One turning vector, and how many ticks it has turned:
The counts run from 0 to 524.
[  6   0  15 -24 -16  11  -4 -11   8   4  10  21  -8   0 -34  -4   0  -8
   6  20  12 -18  18   1 -18 -40  -9  12  22  -6   6   1  17   3  25  -6
  19  26  13   8 -25  20 -22   4  20 -22  16   0   0  -6  -3  -9  11   1
   1  -7   4   5   1  35 -19  -6   8  -6]
427
[-23 -22  13  -5   3   3  -3  -4   2 -12  11 -10 -16  -8   0  28 -20   1
   4  -2  18  -4   0   6 -19  -5   3  -3 -10   8   4  -1 -26  21   5  -2
  24  21  24  -9  10 -14 -20 -13  40  18   9   2  16 -21  -9  26  14 -13
   3  15  -4  22   3 -13  21  23 -10 -21]
353
[-10 -12  15  -1  28  -1  15 -24  20  -6 -13  17   6  15  13  -3   4  24
  -9  39   8  -4 -12  28 -16 -14   0   3   6  13  -6  -2   8   7  18   0
   5   4  12  -7  23  15  -2  -8 -13  -8  -8 -13   8   5   1 -19  37   2
   9 -14 -27 -12  22  10 -18 -10 -14 -13]
396
[-22 -14  11  -3  26  -5  12 -29  28   2 -17  19   8   9  16   2  11  22
  -8  43   7   8  -8  23 -13 -19   4   3   6  10  -5   3  10   7  15  -5
   9   9  13 -19  15   2  10 -14  -6  -4   5 -15   2   5   8 -10  32  -8
   3 -18 -19 -14  22   8 -15  -2 -15 -18]
395
[  8  -6  10  -7   4 -19  19   1  14  -8 -12  -1  -1   4   7  -8 -10  11
 -12  10   7  -1   1  26  -6  -7 -27 -25  -7 -27  15   3 -19   0  12  26
  32 -18  -9 -15  20  19 -14 -28  -8   9   2   9 -14  12  27  10  18   3
  13  -5 -11  13 -13  22 -20  -6   3  -1]
113
[ -7 -16  22   3 -11  -8  13 -12  -9 -17 -13 -11  24  10  -2   9  -3  27
 -25   4   2   9   7  33   1   5   0 -16 -10 -20   6 -32  -6   8   5   3
  19   7  29  -9  17   9  -2 -26   9   2  11  13 -13 -10   1 -21  27  14
   2 -11 -21   7  -9  15 -23 -10   5   1]
382
[ 23  17 -18  12   8  -7 -12  25 -15  13  -2  33 -13  -6  -2  -2   2 -22
  10   2   1 -10 -29 -27  20  14  12   9  34  34 -17   9   0  -2 -24   2
  -7   0 -23  27  -7 -11  14  14 -23  12 -18   2  -3  12 -10 -14 -15  -1
 -12  -1  -5  -4  -9 -17   1   6  -2   7]
488
[ 10   4  -4  -2   4  24  -3 -38  -4   8   8  12   0 -22 -14 -12  11  -2
  11   0  -2 -17   6 -24  -4  11  17  15   4  23 -16  17  18   6  16 -22
 -26   1   6  26 -27   9 -11  33   1 -11   6 -10  -1  -9 -21   4  -6   5
  -2  14   6 -11   2 -26   1   6   1  17]
229
[  3   8  17 -19 -23  16 -13  -3   3  -7  11   6  13  -5 -26   5 -14  -7
  17  16 -12 -17  20  -6 -20 -21 -19   7   3   8  -5  -9  15  -3  21   3
 -17  28   1  25 -13  10 -19  35   2 -15   5 -11   7 -16 -20   1   8  19
   6   0  19 -20   9  16 -10 -20  17 -11]
215
[ 21  18 -25  15   2  -6 -12  17 -10   9  -1  27 -21  -4   2  -2  12 -25
  11 -13  -4  -9 -25 -22  26  19   8  -2  33  29 -25   6  -7 -10 -14  -1
  -4   4 -17  32  -2  -9   8   8  -9   7 -18   1  -1   8 -15  -7 -14  -1
 -21  -8 -13   2   0 -19   6   7   2   0]
489
[ 18  12  -8   7  22  -1  14  24   7  17   0  12  -5   2   2  16   7   4
  -2  19  30 -16 -19   1   5 -33 -13   7  51   4  14   3  -3  -4   5   5
  28  10 -15  23   3   8   9   1 -14  12 -25  -9   6  -1   8   1  20 -19
  -7 -12   0  24 -10  12  -2   7 -16   4]
148
[ 16  27 -19   7 -15  -3 -14  16  -4  12  -9   8   4 -17  -4  -8   5 -23
  -5   9 -10  10   0 -11  39  26   5  -9  20 -15 -11   4  -7 -12 -27  15
  -3   1 -27  -2  -2 -11  23   9 -15  19  -2   8 -24  -2  -1  -7 -20   2
 -22 -16  21   4 -24  -5  -7  -6  -1  16]
504
[ -7 -17   5   9   5  35   0 -30 -10 -10   9   5  -5 -12  -4  -1   0 -10
  -5 -13   1 -24  17  -1  10  33  38  13 -17  13  -6  10   0  17   8   3
 -27  -1   6   4  -8  -1 -21  22  -3 -18   0   4  17 -18 -18   2 -11  10
 -11  22  10 -16  -3 -29  19  24  -9  16]
16
[ -5  -5   4   0  15   1  14  -5  16  -8 -13  -4  -8   4  -3  -6  16  23
 -24   8   6   4  -4  43  19 -18 -13  -9  15 -27   2   4 -16  -6   1  -8
  13   0  13 -23  24   9   8 -26   4  -3   1 -18 -14  -6   6 -10  27  -9
 -19 -33 -20  18   8  24 -15  -5 -13  -1]
379
[ -4 -12  -8 -14   4  19  -8 -11   1  10  15   7 -13 -20  -6 -14   2 -23
   4  -5   5  -5   2  -1   6  15  11  10 -19  -8  -3  29   6  14  19   7
 -23 -10 -24 -11  -5   1 -30  19  -3 -21  14  -4   5 -12  21  32 -33  -5
 -10  16  13  -4  -2 -13  16  21 -14  12]
284
[ -8  -8  14  -3 -23  -4 -29 -10 -18   2  19 -22 -22 -14 -16  -3 -15 -15
   2 -12 -10  20   9 -13   7  22  16   0 -25 -15   0  12  -1  24   4 -11
  -8  -2   1 -14 -20  -7 -42   5  28   9  24  17   5  -3  -2  17 -24  -3
 -10   7  -2  26 -12  -3  12   0   9   6]
299
[ -2   3 -21  -7  30  -6  14  -9  29   9  -8  -8 -16  -8  20  -4  17  -5
  -6   7  11  10   4   6  -1 -23   1 -14   5 -14  13  24  -6  -4   5 -15
  33 -31  -4 -38  -6   3  16 -15   2  -5  -1  -8  -7  12  32  12   2 -33
  12  -9  10  17   5   3  -6  15 -15   5]
109
[ 23  -3  -3  -3  12  -1  22  28  -9  -3  -4  24  10  16 -19   1   6  16
  -6   9  25 -25 -17   3  -5 -32  -4  17  29   1  13 -15   8   2  -4  20
   2  14  -3  22   0  25  14 -14 -23 -21 -14   1  -5   7  17 -24  21  10
  -7   2 -10  -8  -6  12  -9   4 -19   9]
415
[ -2  -2 -13   0  15   6 -16   7   7  -9  13 -25 -21  -7 -28 -23   2  -5
  -5 -21 -24  -8  15  -6  11  -9  17  18 -15  -5  19  16 -11 -10 -31 -22
 -26  -9  14 -38 -19 -10   7  -1  13 -10  15  -8  -6   1  -6  -8  -9  -5
   4   2  15   3  21   2  24  -1 -12  16]
36
[-20 -11  -3  -1  21  -3   4   4   2 -25  -5  -3 -24   0 -11  30 -16   8
  -4 -28  16   2 -22  13 -14   7   9  -1 -17  22   0 -20 -28  14  -2   2
   7   6  28 -11  18 -15   1 -16  20  -2  -1   1  18 -24 -12  16  13  -9
   6   0 -14  22  10 -15  11  30 -11 -22]
351
[ -1   5 -18   5   3 -35  -2  24  -5  -5   8 -22 -10  18  11  11  -3  -1
  -1 -33   4   9  -7   2 -14 -23 -13 -17  -5  -2  16 -26  -9 -13   5  -6
  39  -7  20  -7  -4  -4  17 -29  26  -2  11  17  -9  11  11   7  -3  -7
  30  -6  -8  14   4  11   7  10  13 -21]
122
[ -1 -16  -1   3  11  34   4 -18  -4 -14   8  -1  -5 -11 -18   2  -4 -11
   4 -21  -2 -35  17  -4   5  20  25  21 -17  12   6  12  -6  16   2   1
 -32  -3   3   2 -11   4 -20  29  -4 -18  -6   1  11 -15 -18   8  -5   8
  -1  27  14 -10  -1 -19  20  23 -13  20]
17
[ 21  11  -5   6 -18  -3 -23 -10 -17 -15   2  -4 -12 -23 -11 -13 -15 -13
   1 -33 -20 -20  -1  -1  26  34 -11 -20 -18 -10 -16  -9 -26  -9   7   2
 -12 -15   7  17   1   0 -25  16   9  -6  11  15 -27 -13 -22  13 -12  22
   7  -6  -6   7 -13  -7  -5  -1  20   4]
509
[  7  14  -4  -9 -17   8   1  -3 -11 -16 -15  28 -11  -6 -20   0   6  -4
   5 -11 -12  -7  -3  -2  -3  25 -11  -9  10  19 -34 -10 -14 -16 -17   5
 -19  12   2  39  10   1  11   7   0   4 -10 -20   2  -8 -37 -20   5  14
 -27  -2 -10  -9   8 -13 -19 -11  21 -10]
223
[  2   1   8   2   0 -14 -21   1  -3   1  -7  11  15  -7  -7 -30 -14  14
   3  16 -31  11 -17   3   4  21  -5   8 -28   0 -16   0  13   0  -7  15
 -46  -6 -13  -7   6   5 -15  13 -30  -3  14  -1 -15  13  11 -12  -9  25
   1   1 -12 -34   4  -4  -9 -26   3  13]
256
[ -7  -7   8  -4  41  16  16   0  22  -4  -5 -15   0   5 -14  33 -14  13
  -8  21  27  -6  -1   5  -8 -10  21  20   7   8  29  -6   0  24   2  10
   0  -4 -11 -26  -4   4  -5  14 -17   4 -30  -6  26 -12   0   8  32 -17
   8   2   9  15 -12  12  -3   7 -20  12]
358
[-13  -3 -13  11   7   5  10  -1  12  -2   1 -43   0   8  26  14  -8  -3
  10 -19  -5  13  21  -9 -13  14  12  -4 -29  -3  23  12 -10   0 -14   1
   7 -31 -11 -38  -7 -14  11   8  -1  15 -15  -1   9  14  10  17 -12 -16
  19  22  31   3  -8  -5  17  13   8   4]
319
[ 17  14   6  -3 -16  -3  -6  10   0   7  -4  28   3   2  -2   8 -20 -19
  17  25  -3  -3  -3 -22  -2  14   5   5   9  24  -3  -9  15  12  -3  31
 -10   4 -30  19  -8  -2  -6  27 -33  17 -19  11  13   9  -5  -9  -6  17
   3   5   7 -20 -17   8 -11 -15  14   5]
485
[  2  -5  -5 -22  22  -7  11   7  25   2  -3   1 -48   0 -15   1   6  -5
  -2  11  14   5   0  -6 -11 -20   1  -2  17  10  11  25 -13   3 -23 -10
  20 -10  -9 -27  -9  -2   1 -14   9  15 -13 -13  26  13   6   0  15 -33
  -5  -1  -9  37   7  25   2  -9   0   0]
93
[-15 -18  16 -23 -13 -10  -6 -22  -3  -9  10  -1 -28   1 -23  15  -1 -15
 -11  -2  16  10  18  -7 -24  12  21  -3 -20   4  10 -11   9  25  11  -5
  12   1   8 -15 -23   8 -29 -11  25  -7  18  25  32  -6  -4   6  -4 -12
   6  14 -16  21 -11   5   2   1  12  -1]
87
[-26 -27  -4 -18  -9   1   4 -18   2  -5   8   9 -15   0   6  -5  15 -24
 -21  -2  11   6  18  10  -1   3  14  -8 -22 -11   0   8  11  12  10  13
  -2   5   4 -26   2   6  -3 -20  16 -25  21  19  18  -7  28  18 -25 -10
   1  15   4  -2   3 -13  26  27 -12   0]
70
[-27   2  -8 -10  14 -22  -9 -20  26   5  -1   1   1   2  22  11   1 -11
  -4  22   7  20  -3  13 -16 -23  -2 -13  -7   1   4  -6  14   7  38  -4
  26  -1   2 -34   3  -3   0  -9   8 -14  22   7   3  -7  23  19  -3 -19
  32 -21   1  -4   5  22  -9   9  -4 -25]
126
[  3   6  -7  -6  22   0 -13  23  17   0  -1 -24 -36  -7 -16  -8 -20   1
  12  -7 -21  12  -9  -5  -2  -1  -9   7  -4  -2   8  25 -25   1 -35  -3
  -9 -21 -21 -30  -2 -21 -10  10   1  21 -10 -19   8  12   0  10   3 -16
  -7  -5   5  22   7  19   4 -13  -3   2]
305
[ 17   0  -2   0  15   9   2 -31   0  12   2  17  -7 -14  -6 -17  13   3
  16  12   5 -22   0 -28 -16 -20  15  12  19  27   5  17  11  10  19 -35
  11  -6  17  13 -37  14  -4  17  10 -10   7   4 -13   8 -15  -9   7  -5
  21   3  -6  -3   9  -2 -19   4   5   0]
442
[  4   0   1  -7  -4  -6 -24   2  11  12   6  41 -21 -16   1 -10 -17 -25
  30  25 -11 -21 -11 -12 -10 -22 -21  -2  12  22 -19  24  -5   9  19  10
  -3  10 -11  17   0  -6 -30  25  -1   1   9  -6  -5   2  -7  17  -8   5
   5 -10   0 -13  19   9  -3  -4   4 -22]
481
[ -7 -11  14   0   5  -4  19 -14   8 -10 -13  -5   1   9  -2   2  14  23
 -23   3  -1   6  -2  44  15  -8  -9 -14  12 -31  -4 -12 -16  -8   6  -1
  21   3  21  -8  22  12   2 -29  10  -5  -3  -7  -6  -7   0 -19  27  -3
 -15 -29 -25  19   4  23 -21  -8  -1  -9]
380
[  6  -4   8  -8  13   9  23  -1   7   2  -7  29  22   9  -9   7   6  10
  -7  27  29 -20   4  11 -13 -23   6  14  19  -2  13 -11  23  10  20  21
  -1  16  -8   5   4  31   7  -2 -27 -29  -9   5   4  -3  23 -16  19   4
   6   3   3 -21  -4  12 -19   5 -16   7]
413
[  8  15 -18  23   6   5  12 -12 -13   3   1  -8  34  17  30   9  25   6
  -2 -14   3 -14   1 -14   4   3  11   0  11  21  -5 -25  19 -12  13 -21
   3  -3  14  33  -9   7  36  12 -15 -16 -15  -2  -7   7 -13 -15  -5   7
  20   3   8 -28   0 -24   3  12   9  -1]
191
[  4  -5   5  -3 -15  31   7  16   1   4  13 -17 -13  -7 -16  -6   1 -15
   5  -2 -13 -22  35  -6  14 -16   2  13  13 -17  12  38 -17  -4 -31   6
  -8  12 -12  -9 -13 -11  -5  14  12  10 -13 -14  14  -1  -7  -1  -6  -3
 -30  18  32   3   4   3  23  -3  -7  20]
21
[  4 -20   4   9  27  10   9 -14  -8 -14   8 -12   0 -15  -9   4   2  21
 -20 -15  29 -15  -5  16   0  -4  11   2   1 -12  16   1 -20  19   9 -18
  22  -1  35  -4  -1  10 -11 -21  23  -1   8  17 -12 -14  -1  12  23  -6
   8   8 -12  27  -8 -23  12  28 -25  16]
369
[ -9 -11   2  14 -10   1  10  -7  -7   5  13 -52 -16  14  26  13  -5  -2
   4 -28  -9   9  23 -14  -6  15  12   0 -15  -6  20   8  -6   4  -1 -13
  14 -33  -7 -11 -13 -12 -16   0  12  13 -23   0  29  15  -7  13 -11 -13
   3  21  -3  17 -10  -1  24   2  22   8]
317
[ -4   4   9   5  -6 -32   0  14   1  14   3   1   5  30  14  26   3   1
  -6  31  19  23 -14  -5  -4 -16   4   0  24  11   5 -24  17  12  11   1
  26  14 -10   9   3  -6   2 -12  -9  17 -12  13  23   9  10 -13   7  -8
  -2 -13 -25  11 -17  18  -1 -15   9 -11]
133
[-14  -5 -15  10  26   4   7  10  24   2  -1 -26  -4  -4  22  -4  -8   2
   4   0  -4  10   0   3  -2   0   1  -2 -15  -8  12  32 -22   1 -21   1
   4 -28 -15 -47  12 -20   8   4  -5  13  -7 -11  -1  10  26  26  -7 -21
  10   9  21  -2   6  -6  23  20 -22   2]
321
